(in the rows, 128 means zero)
Each path below is one point turned by a fixed rotation once a step. After each direction that follows a path, write how fast that rotation turns it, in deg/step (0 if it stays still).
Each turn is a multiple of 5 degrees from 10 to 175, or 0.
Each row of a path follows its step; steps can be skipped.
path 1
step 0: [131 137 135 122 133 124 128 131 131 135 129 141 139 134 133 128 123 137
 130 137 129 131 124 121 124 130 127 129]
step 1: [128 134 137 131 136 132 121 128 133 133 114 132 132 125 131 139 124 129
 127 132 135 133 125 123 123 131 120 133]
step 2: [123 132 131 125 132 129 125 121 120 130 128 123 132 133 125 142 123 132
 122 141 135 131 132 126 128 125 120 125]
step 3: [119 135 137 134 131 128 125 120 128 134 132 134 119 129 133 135 126 133
 123 140 129 127 126 126 133 118 131 126]
step 4: [119 132 138 118 130 124 128 129 135 132 129 133 127 121 123 129 126 140
 119 136 124 123 125 120 126 123 128 131]
step 5: [120 131 133 120 127 131 120 127 134 133 117 138 128 127 124 133 135 124
 120 126 130 122 132 119 124 122 124 126]
step 6: [120 134 122 120 125 129 124 119 121 134 123 134 138 129 128 125 124 130
 128 132 131 127 134 120 125 114 125 125]
step 7: [121 137 126 127 139 132 127 117 129 129 122 135 130 128 134 123 135 133
 128 129 128 135 123 126 135 115 127 133]
step 8: [132 131 130 122 140 120 131 126 131 131 128 131 140 124 129 128 133 137
 113 127 128 134 126 127 130 119 123 126]
step 9: [128 135 133 133 127 123 121 127 124 133 115 129 134 125 130 134 130 124
 112 125 128 130 123 131 127 120 132 123]
step 10: [121 133 125 128 127 123 115 118 128 124 123 118 133 130 124 129 121 133
 118 133 123 131 128 128 126 119 133 127]
Directions:
[132 127 128 129 130 129 132 133 132 128 130 133 129 125 128 128 129 128
 123 129 128 127 123 125 126 129 131 130]	90
[127 128 122 131 127 132 128 126 124 126 129 127 128 131 127 129 126 122
 126 133 128 128 127 126 126 125 130 128]	95
path 2
step 0: [121 137 129 119 119 122 119 141 126 122 123 141 123 122 128 117 125 126
 129 131 136 130 123 127 130 135 120 123]
step 1: [126 130 118 113 126 139 130 129 141 127 126 131 144 119 131 117 126 131
 128 130 137 132 129 125 132 123 126 123]
step 2: [132 131 132 125 124 143 126 139 113 123 131 130 138 122 126 116 130 125
 133 128 118 127 130 128 133 131 120 121]
step 3: [127 131 130 128 128 135 132 127 128 125 122 136 136 114 119 129 130 130
 129 133 134 139 121 144 132 128 113 130]
step 4: [122 117 131 122 124 140 136 125 134 130 130 137 139 130 130 129 130 129
 133 132 114 130 129 128 119 136 115 122]
step 5: [137 132 131 128 131 131 123 136 127 133 115 137 131 130 132 131 126 131
 147 125 123 134 133 138 128 137 120 132]
step 6: [115 119 130 121 124 127 125 131 129 135 122 125 136 131 133 133 141 139
 132 126 137 138 128 127 131 135 115 133]
step 7: [131 122 131 114 116 132 126 129 131 123 113 127 125 128 127 131 130 132
 140 122 130 116 134 125 126 136 122 120]
step 8: [133 122 125 123 126 129 123 129 129 128 109 125 133 134 137 122 138 123
 130 131 130 130 131 135 146 120 122 128]
step 9: [118 120 129 118 117 137 135 130 110 125 117 128 132 125 131 139 130 124
 128 135 132 131 131 126 130 127 132 124]
step 10: [132 131 130 121 127 124 139 121 128 117 113 124 133 127 129 135 120 123
 138 127 120 128 116 126 136 122 118 125]
Directions:
[127 132 129 127 130 124 128 127 129 129 128 129 129 134 131 129 126 128
 129 126 128 131 127 128 120 132 126 130]	55
[127 128 125 129 128 127 124 125 126 125 131 127 133 124 125 125 123 125
 131 131 127 130 129 127 126 128 126 130]	35
[124 126 126 129 126 128 123 127 128 130 127 129 125 128 132 131 125 129
 128 126 129 122 132 128 130 127 124 132]	40
[131 130 125 125 128 128 133 127 132 126 130 125 129 127 130 128 129 128
 131 125 122 123 130 127 128 129 128 129]	125
path 3
step 0: [117 114 127 130 126 124 132 130 142 120 113 120 133 124 126 127 115 133
 131 131 125 120 119 134 132 124 132 125]
step 1: [126 118 125 125 135 125 125 130 142 131 118 121 133 110 138 124 125 135
 131 130 132 124 131 127 143 129 130 125]
step 2: [123 119 130 124 132 131 134 117 138 122 116 121 135 128 133 135 132 132
 133 131 127 132 138 129 147 121 124 128]
step 3: [125 127 130 122 135 126 122 113 126 122 117 113 133 120 126 135 129 127
 128 135 121 117 123 132 141 132 122 131]
step 4: [126 120 130 119 128 127 124 119 135 128 125 131 131 126 127 133 129 124
 126 117 117 109 129 126 146 131 130 124]
step 5: [120 119 122 123 120 134 125 116 127 135 124 122 135 127 138 128 123 125
 139 127 115 119 125 120 136 121 133 131]
step 6: [120 135 124 118 127 122 126 119 136 134 119 123 131 127 142 125 123 116
 126 133 118 125 137 119 135 135 129 132]
step 7: [118 125 135 124 125 127 136 127 138 130 117 131 130 135 125 133 125 119
 129 143 112 125 125 118 136 131 132 129]
step 8: [117 119 140 131 128 124 124 124 128 139 126 128 133 116 131 126 128 122
 130 142 124 119 126 116 132 137 127 123]
step 9: [114 115 140 123 132 124 125 118 129 135 125 137 138 130 129 119 128 120
 129 132 126 132 140 127 136 126 130 121]
step 10: [113 122 128 131 131 114 124 116 124 124 124 121 131 131 122 115 120 121
 134 140 123 128 125 128 133 121 128 127]
Directions:
[128 128 134 132 131 130 127 124 125 127 126 132 130 126 126 133 132 130
 126 128 126 127 129 128 126 130 125 128]	70
[129 125 129 129 129 131 131 123 130 125 125 125 128 130 129 121 129 128
 129 127 127 127 127 125 129 134 129 127]	0
[126 130 123 132 126 128 126 128 131 127 125 131 128 128 132 128 127 130
 127 125 122 127 127 127 123 128 130 129]	55
path 4
step 0: [132 134 129 135 130 136 131 126 136 118 134 138 140 124 127 121 136 127
 134 126 131 117 124 141 120 126 126 129]
step 1: [122 137 136 125 135 131 123 124 129 128 123 133 131 136 114 126 147 120
 132 133 129 126 130 134 123 129 135 125]
step 2: [120 132 130 126 130 129 124 139 125 129 133 124 119 126 123 123 136 119
 130 141 121 126 120 126 138 127 143 127]
step 3: [136 130 126 125 130 128 128 128 119 127 120 126 119 131 124 128 118 133
 135 137 118 125 117 124 144 133 130 121]
step 4: [142 127 126 124 120 127 125 123 122 125 114 118 125 129 137 128 115 128
 124 132 122 128 127 132 126 135 134 138]
step 5: [124 128 127 132 128 132 128 114 137 131 120 121 132 126 144 130 118 127
 122 127 133 125 143 127 132 134 128 129]
step 6: [116 121 132 138 124 131 117 125 133 125 123 131 128 117 132 138 126 128
 127 116 137 141 134 128 130 128 126 127]
step 7: [126 127 126 138 126 133 126 131 136 113 136 141 133 118 127 130 125 121
 128 125 133 128 120 129 129 119 117 131]
step 8: [128 133 133 123 132 135 130 117 131 118 128 140 134 131 112 126 137 126
 133 127 125 126 122 126 120 124 121 135]
step 9: [121 133 134 114 131 130 133 129 130 129 133 127 132 123 123 119 139 117
 128 138 119 132 123 128 121 133 139 131]
step 10: [121 130 132 118 130 129 136 135 129 129 124 126 121 124 125 124 130 137
 134 138 123 125 123 128 139 136 136 114]
Directions:
[125 129 126 131 129 131 131 126 128 128 129 124 130 126 127 131 127 128
 128 126 135 129 123 125 124 128 127 130]	45
[126 126 126 123 129 125 125 129 130 126 128 130 133 124 128 132 127 129
 130 128 128 127 131 125 128 128 125 132]	40
[127 129 128 125 132 126 127 124 134 132 127 127 123 128 129 127 130 124
 126 126 128 126 130 127 125 127 131 130]	95
[127 131 127 134 125 124 130 127 131 125 129 131 129 128 126 126 127 127
 127 123 126 130 130 125 127 132 127 129]	45
[131 127 128 129 130 125 127 131 129 127 127 130 123 125 127 129 124 128
 130 124 127 125 121 128 130 125 124 128]	90
path 5
step 0: [108 121 131 130 136 126 123 132 120 126 127 130 119 133 126 128 126 124
 129 131 136 124 141 123 126 127 129 127]
step 1: [121 124 115 126 116 123 127 126 133 143 124 131 135 129 121 122 129 128
 132 127 124 132 126 137 120 132 128 128]
step 2: [126 134 124 126 131 133 113 128 126 134 137 133 129 127 131 134 123 124
 122 126 134 132 132 112 127 132 121 138]
step 3: [132 120 125 143 126 123 139 135 131 136 132 132 130 134 137 120 125 124
 121 126 120 136 128 128 128 129 135 127]
step 4: [129 134 113 120 133 126 120 137 119 123 127 129 128 126 131 141 125 130
 122 126 124 131 132 127 130 127 132 116]
step 5: [124 140 131 138 131 139 134 130 128 137 112 127 125 123 127 118 130 126
 127 127 123 129 134 129 130 133 133 127]
step 6: [123 129 125 121 138 127 127 143 136 123 134 132 141 126 120 130 133 130
 131 123 124 120 130 131 134 134 124 131]
step 7: [119 129 127 132 124 140 124 130 128 125 127 130 124 135 136 121 126 135
 130 127 138 135 134 138 131 124 137 138]
step 8: [127 129 121 128 121 132 132 134 121 124 133 129 132 132 118 131 124 128
 143 120 118 132 118 121 123 130 124 130]
step 9: [121 123 139 135 122 137 121 125 128 126 122 142 131 132 130 138 122 125
 120 126 131 125 133 123 125 127 136 125]
step 10: [130 122 122 124 123 123 135 135 115 129 128 126 138 127 123 114 130 122
 124 122 133 125 126 127 120 136 135 123]
Directions:
[134 127 130 131 127 128 130 133 124 129 125 129 126 126 126 133 130 126
 125 126 130 128 130 129 126 127 129 124]	65
[131 133 127 126 130 126 128 130 131 124 125 127 125 127 129 126 130 126
 125 127 124 128 129 129 135 128 130 129]	45
[126 129 126 132 129 129 130 128 128 125 132 127 123 134 131 130 131 129
 130 127 128 132 125 128 128 127 127 123]	85
[127 126 126 129 126 130 131 128 128 124 125 127 130 127 128 127 124 130
 126 133 126 126 128 122 129 127 129 122]	70
path 6
step 0: [127 124 124 135 143 134 120 139 123 132 142 126 135 136 125 133 122 129
 123 126 123 137 132 130 130 122 127 127]
step 1: [132 133 133 128 120 123 129 127 133 132 121 141 126 125 129 122 119 125
 134 118 130 134 138 130 116 136 127 118]
step 2: [128 129 127 132 139 120 126 141 129 121 130 131 134 121 130 122 132 131
 118 134 126 134 118 131 132 115 131 123]
step 3: [133 121 124 137 134 124 134 120 123 135 130 136 129 134 119 127 117 119
 134 116 120 125 132 127 133 134 123 123]
step 4: [140 132 127 116 125 118 131 134 130 128 124 132 132 128 142 120 126 136
 130 128 133 134 118 134 129 130 136 127]
step 5: [120 124 121 137 141 123 136 128 114 128 123 119 122 126 116 128 127 125
 129 128 130 127 119 132 130 128 124 122]
step 6: [134 126 133 124 127 121 125 120 138 142 129 135 128 129 133 132 121 130
 138 124 129 117 117 126 129 133 139 133]
step 7: [127 131 127 129 134 124 128 137 114 128 126 111 130 133 135 131 120 131
 131 139 133 138 127 134 125 129 125 132]
step 8: [120 118 133 131 131 125 126 124 136 133 119 128 125 124 119 131 129 124
 136 116 136 120 125 127 111 128 128 128]
step 9: [129 130 137 134 131 121 117 133 135 139 133 123 129 129 136 128 126 128
 127 142 123 135 130 133 134 122 135 136]
step 10: [132 117 123 131 129 127 126 128 126 121 116 123 132 130 124 132 115 122
 131 124 129 134 138 120 116 129 117 126]
Directions:
[128 128 128 127 133 126 127 124 130 129 133 126 130 129 128 127 126 130
 130 129 124 128 130 120 131 130 129 128]	115
path 7
step 0: [120 125 141 132 125 125 122 125 135 123 120 122 126 128 124 133 123 135
 127 125 124 121 136 135 115 139 134 134]
step 1: [124 127 126 124 129 129 127 118 122 128 131 131 140 120 134 127 130 122
 119 120 122 133 119 121 133 114 122 120]
step 2: [134 135 126 121 132 133 132 140 125 135 137 125 112 137 134 134 130 127
 130 129 139 125 135 131 127 136 132 123]
step 3: [117 120 125 140 127 121 126 135 137 123 123 125 136 130 126 118 124 124
 128 130 124 130 124 128 130 132 120 143]
step 4: [136 130 128 119 115 130 133 114 132 131 124 136 127 127 130 137 130 140
 118 133 127 128 126 125 121 122 131 123]
step 5: [126 133 120 132 142 126 121 131 115 120 138 127 125 118 132 122 128 127
 135 134 129 127 132 124 136 134 130 120]
step 6: [133 134 139 133 117 128 127 136 131 139 116 126 132 135 125 130 128 124
 130 116 127 131 121 136 129 141 128 132]
step 7: [132 119 127 125 127 133 136 119 130 128 138 130 132 127 125 119 129 124
 134 137 128 132 130 116 118 112 122 132]
step 8: [128 133 127 130 129 126 129 131 128 115 127 132 116 123 123 144 126 128
 125 131 134 126 134 139 139 129 140 128]
step 9: [119 124 128 127 135 119 120 126 124 137 117 118 140 133 126 122 132 130
 135 121 121 116 127 125 130 129 122 126]
step 10: [139 127 130 127 123 142 125 130 134 126 138 135 124 129 132 127 124 131
 121 115 130 137 129 130 116 122 126 121]
Directions:
[126 125 129 130 125 130 134 130 128 125 125 129 127 130 126 121 127 130
 127 128 128 131 130 129 124 127 130 128]	100
[128 132 126 127 131 126 132 130 127 124 127 125 127 131 129 128 127 126
 129 129 132 127 124 127 131 128 134 124]	115
[129 132 127 125 130 132 129 127 128 127 127 132 129 130 125 126 132 128
 127 129 132 125 129 126 124 128 123 125]	135
path 8
step 0: [132 134 137 126 124 137 128 135 122 133 121 135 133 134 126 127 121 130
 133 115 135 115 132 129 132 130 138 137]
step 1: [121 123 128 122 128 122 127 127 127 131 116 127 123 131 129 127 135 130
 139 128 108 137 126 136 123 127 135 129]
step 2: [128 127 137 127 132 134 131 123 117 130 141 128 124 138 131 129 133 129
 125 126 136 128 136 129 131 127 133 147]
step 3: [127 116 138 133 126 130 135 132 127 134 117 134 129 130 125 127 131 120
 125 121 122 138 125 143 127 131 126 118]
step 4: [135 138 135 124 123 123 126 130 121 135 129 133 127 133 127 131 124 130
 136 141 139 134 127 132 119 134 133 141]
step 5: [128 121 129 129 127 127 138 135 141 137 121 123 127 137 122 128 128 138
 122 120 123 129 137 134 130 128 140 127]
step 6: [125 136 140 126 121 138 125 128 118 124 118 133 136 133 138 132 134 132
 139 130 128 126 127 130 130 124 131 137]
step 7: [127 115 125 120 128 121 130 124 129 135 132 126 122 128 128 127 130 122
 135 113 122 134 133 137 125 135 137 137]
step 8: [126 134 137 134 131 137 136 133 111 131 124 131 126 141 120 124 133 120
 123 135 129 133 130 125 130 123 131 134]
step 9: [126 118 144 130 124 122 124 125 130 135 132 127 129 129 125 130 125 137
 131 126 129 133 127 147 122 133 128 124]
step 10: [136 132 130 121 126 137 137 139 130 135 119 140 118 131 129 134 129 131
 130 133 136 134 132 125 129 131 131 138]
Directions:
[129 134 129 129 125 131 130 132 126 127 132 130 125 131 131 128 127 126
 130 129 129 125 129 126 125 125 126 130]	175
[129 130 127 131 126 128 127 126 127 130 123 127 129 126 127 130 132 128
 128 129 128 134 126 125 126 121 127 129]	155
[127 126 130 129 130 129 127 131 127 125 121 128 130 133 127 129 124 125
 125 127 125 126 128 125 129 128 125 127]	140
path 9
step 0: [137 117 132 135 125 129 136 122 128 112 126 129 135 124 122 146 130 127
 135 122 130 131 136 126 125 125 124 130]
step 1: [139 131 133 121 127 141 126 121 136 128 127 124 125 125 107 136 131 128
 129 133 136 127 133 129 121 119 129 129]
step 2: [123 122 124 125 142 129 117 120 128 123 129 111 131 137 119 134 133 124
 122 124 132 136 124 123 123 124 132 127]
step 3: [127 115 132 133 141 129 135 129 128 116 125 127 146 128 119 128 127 126
 127 135 130 121 130 127 123 129 139 133]
step 4: [139 128 133 135 128 132 130 135 130 124 139 127 128 135 112 130 111 120
 117 131 132 125 129 131 119 125 129 127]
step 5: [134 127 131 132 134 128 134 116 126 118 134 122 134 128 124 135 120 116
 130 117 128 138 129 122 129 119 121 117]
step 6: [135 118 134 126 129 138 131 122 136 130 125 131 138 123 120 133 135 119
 130 127 131 135 144 129 131 119 138 128]
step 7: [132 119 135 121 128 136 119 126 128 128 135 118 126 126 119 138 131 129
 109 121 134 129 132 130 119 129 132 131]
step 8: [127 119 122 122 148 127 136 126 126 117 128 123 132 122 116 140 129 127
 125 123 126 121 124 126 126 128 128 123]
step 9: [130 122 126 134 138 133 130 134 127 123 126 136 130 137 106 130 122 126
 130 135 128 134 140 134 123 128 131 126]
step 10: [127 131 138 129 130 131 122 117 124 121 138 122 134 131 118 125 115 125
 120 128 141 134 135 126 128 131 127 116]
Directions:
[127 129 125 122 130 128 129 127 131 128 125 125 128 130 127 131 133 135
 126 129 126 128 128 130 125 129 127 129]	60
[129 130 123 130 126 129 130 124 128 126 129 128 125 127 123 127 126 128
 130 131 124 130 131 128 129 126 122 127]	85
[129 128 124 129 130 123 128 127 129 128 126 125 132 128 129 130 129 126
 130 125 129 126 130 122 130 133 126 127]	130
[130 133 132 125 130 127 127 126 127 130 125 132 127 131 126 130 127 127
 134 127 129 132 128 128 126 129 127 125]	85
